[58 58 58  8] : L
[46  7 17 46] : Z
[ 20  20 -19  11] : T
[59  7 18 18] : X
all L: [58] : 1 2 3
all T: [20] : 1 2
all Z: [17] : 3
all Z: [46] : 1 4
all X: [7] : 2
all T: [11] : 4

[ 25   6 -30 -15 -24   8 -16  -4  -6  31  38  -1  -2   1 -42  16  51   8
  14  17  -3] : Gonip
[ 18 -19  28 -19  15  10 -12  -8   3  25  -3 -19 -28 -27  -1  27   9  15
 -10  17 -24] : nipes
[ 25   6 -30 -15 -24   8 -16  -4  -6  -1  38  -1  -2 -11 -42  16  51   8
  14  17  -3] : mis
[ 33  -7  -1  -7 -22 -30 -26  25 -27  -4 -14   7  -3 -12 -31 -29 -11 -10
  41   5  -2] : Taga
[ 21  25  -2 -31 -19  10   2  -6 -27 -32  -8 -31 -17 -29   3  21   4  -5
   8   5 -17] : gik
[ 16  -2 -21   4  -9 -33 -26  -3  17  48   4 -22 -12 -11 -36   7 -11  12
 -21  15 -27] : pup
[-10 -28  18  18  22 -25 -11  14  28  44 -23  18  -1   7   3 -26 -25   3
  -2  -4  -8] : gog
[ 18 -19  28 -19  15  10 -12  -8   3  25  -3 -19 -28 -27  -1 -29   9  15
 -10  17 -24] : Saz
[-19  -6  -4 -35  -3  12  -3  23  -3 -19  12   1 -16   8  12 -19  37   5
   4  -3 -27] : vezo
[ 25   6 -30 -15  16   8 -16  16  -6  -1  38  -1  -2   8 -42  16  51   8
  14  11  13] : Siziv
[ 21 -11 -31 -21 -46 -35 -12   7  -6   8  17  11  -8   9 -35   8  10  -4
  45 -12 -27] : lav
all lav: [-12] : 7 20
all pup: [-11] : 14 17
all vezo: [-3] : 5 7 9 20
all Siziv: [16] : 5 8 16
all vezo: [5] : 18
all Taga: [-27] : 9
all nipes: [-12] : 7

[ 15 -15 -12   3  -4   0   3   9  12   5 -21  -5 -12  -2   5  15   3 -32
   9 -14   8   8   1  29  25 -14  15   0 -18   0  20   5   7  -9  15   6
  13  -7 -30   0  -7] : Gubu
[ 13   7  11  -2 -12 -10  -8  -7   0 -25  -2 -12   8 -14 -15   1   6  22
  -3  -5  -3  -3   6 -10   5  15   2  -6  16 -17   9 -15  -3  12 -20  -6
 -27  -7  14  -9  -4] : ziz
[-25 -13   2 -14  -3  -9  -9 -13 -22 -11 -13   4   8  -2 -13 -16 -13  24
 -17  12 -16 -16  -9 -30 -26 -13 -16  -8  12   5 -16 -16 -10   9 -15 -13
 -13   8  26   9 -16] : tak
[-15 -19   8  21  14  32   4   6   2   3  -1 -15  17  -8   0 -14  -7 -10
  13   2  12   6  -6   2 -10   7   5  26 -30  -3   7  28   6   2   8  13
  18  -6  -2 -18  -8] : nuku
[-15   9   5   3  25  32   9   3   2  14  28  12 -14  11  11   0   5   9
  14  10   9   4   9  -2 -17   4 -32  23   0   6 -19  22   2 -19  13  13
  18  10  15  12  12] : vefu
[ 12 -12  16   8 -14   2  -9  -1   2 -16 -16 -32  19 -18 -11   2   4  -2
   1 -12   4   3   3   2   3  16  16   7 -16 -16  19  -1   5  15 -14  -3
 -19 -18 -15 -27 -12] : reda
[  6  -4  -5 -16   1 -25  20   5   7  19  -1 -17  -7   5 -11  37  24 -11
   6 -21  10   3  17  35  17 -10 -15 -11  -2  -7 -11 -19   1  -1  24  -5
  -4 -10 -11  -6  -1] : Nite
[-22  15  15 -14  -2  -4  -7 -10 -19  -9  17   2  15  -1  -8  -7   1  33
 -11   4  -8 -14   2 -24 -27  10 -19  -3  17  -4 -30 -11 -13   2 -16  -8
 -15   5  20   5   3] : Keru
[ -7   8 -13 -16  13 -16  25   7  14  33  20  -9 -17  15  29  50  36  -5
  11 -14  11   5  24  35  18 -17 -28 -10  11   2  -9 -16   2 -13  31   3
   5  -3  -9  12  11] : Kugum
[ -1 -14   5  -1 -14 -13  -5 -12 -10  -9 -14 -35  10 -14  -9  12   2  -5
  -1 -17   1  -6  -2   7   2  -2  13  -7 -17 -13  11  -9  -5  14  -6  -3
 -16 -20 -17 -24 -11] : rut
[ 13   8  -2 -11 -16 -26  -7  -6  -1 -17 -10 -10 -10  -7 -10  10   8   8
 -10 -10  -1  -5   2   0  12   5  13 -18  14  -7  13 -25  -2  15 -14 -10
 -23  -8  -2  -5  -6] : Kof
all tak: [-13] : 2 8 11 15 17 26 36 37
all Kugum: [-16] : 4 6 32
all Nite: [-11] : 15 18 28 31 39

[  6 -13  11  30 -45] -> D
[-41 -17  32  18   8] -> K
[-20  12  -4 -20 -39] -> G
[ 15 -21  25 -32 -24] -> R
[ -3 -15  52  -3  52] -> J
[-41 -17 -17 -41 -41] -> C
[-13  29  29  -2  29] -> Q
[ 16  16 -32 -32   1] -> N
all R: [15] : 1
all C: [-41] : 1 4 5
all N: [16] : 1 2
all G: [-20] : 1 4
all Q: [29] : 2 3 5
all J: [-3] : 1 4
all G: [12] : 2

[ 33  -4 -38  -4 -21]  Paleb
[-20  14 -17 -20 -20]  rer
[-36 -36 -36 -36 -36]  Sako
[  6 -37  40 -29  -3]  Vuku
[ 0  0  0 44 44]  dek
[ -5 -21  -5  14 -19]  geku
[-37  10 -35  17  -1]  Sim
all Paleb: [-4] : 2 4
all Sako: [-36] : 1 2 3 4 5
all rer: [-20] : 1 4 5
all geku: [-19] : 5
all geku: [-5] : 1 3
all dek: [0] : 1 2 3
all Sim: [-1] : 5

[  7  11  11  -6  -6  11  11  10  -6  11  -6 -13] = zafi
[ 51   5  -6  11  12  20 -16  10  11  11 -16  -5] = Nopir
[ 51   5  -6 -15 -19  20 -16  27  11  27 -12  27] = Deku
all Deku: [27] : 8 10 12
all Nopir: [11] : 4 9 10
all zafi: [11] : 2 3 6 7 10
all Deku: [-6] : 3

[ -3 -10  10 -33  10 -21  12  10   7   7 -40   5 -27   4  -4   9   6   8
 -11  -4  22  24] -> sogog
[-13 -13  32  12 -11  19  18  26 -17  -3  10 -16  -5 -10  -9   8 -20 -11
  20 -24 -21  12] -> lebik
[ -7 -19  14  23 -25 -19   3  13   6   8  12   8   3   9 -12 -39   6   1
  -9  -4  22 -20] -> zut
[-51 -21 -40  15  -2 -51  19  27 -51 -24   4 -50 -51   7  -7  -4 -48 -40
  -5  18 -40  -3] -> Lami
all Lami: [-51] : 1 6 9 13
all Lami: [-40] : 3 18 21

[-15 -41 -14  14  12] : Nevu
[-28  17 -28 -28 -28] : Pakab
[-13   9   9 -42  16] : sib
[-35 -35 -35 -34 -22] : Kupak
[-31 -33  -5  24   4] : giziv
[  2 -18  13  20   3] : nagu
[-4 -4 -4 -4 19] : Gogug
[-46  -3  19   4   3] : laz
[-40  13  20 -16 -27] : lugiz
all laz: [3] : 5
all Kupak: [-35] : 1 2 3
all Gogug: [-4] : 1 2 3 4
all Pakab: [-28] : 1 3 4 5
all nagu: [20] : 4
all laz: [4] : 4

[ -4 -11 -15  19  -1   2  -8  -4   3  19   4   7] : mose
[ -1   5  -6 -17  -5  -3   0  -2   1   1   0   0] : revut
[ -7   6  20 -24 -13  -6   5  -1  -9 -15   1   5] : gutum
[ 19   6  20 -24 -13  -6   5  -7   2  -5   7  -6] : sogub
[ 11  11   8 -17 -12  -3   0  11 -11 -12 -12   0] : kugul
[ 20  -4   6  -4 -33  -7 -38 -29 -24 -33 -14   6] : dukas
all mose: [7] : 12
all revut: [0] : 7 11 12
all kugul: [-12] : 5 10 11
all sogub: [20] : 3
all revut: [-5] : 5
all dukas: [6] : 3 12
all gutum: [-15] : 10

[  0  35  15  10  -2  33 -19] : Pifof
[-5  5  5 -5 -1  7 -3] : ziro
[ 10 -19 -18  -1  26   1  -3] : Lenag
[ 10   8  38  -1 -15  20  11] : kofu
[17 16 -6 17 -6 17 17] : fela
[15 17 -7 -6 -7  2 10] : Zemiv
all fela: [17] : 1 4 6 7
all ziro: [-5] : 1 4
all ziro: [7] : 6

[-27  23  22  22]  fubu
[-27   5  17   4]  fes
[  8  23   8 -28]  vare
all fubu: [23] : 2
all vare: [-28] : 4
all fubu: [-27] : 1
all fes: [4] : 4

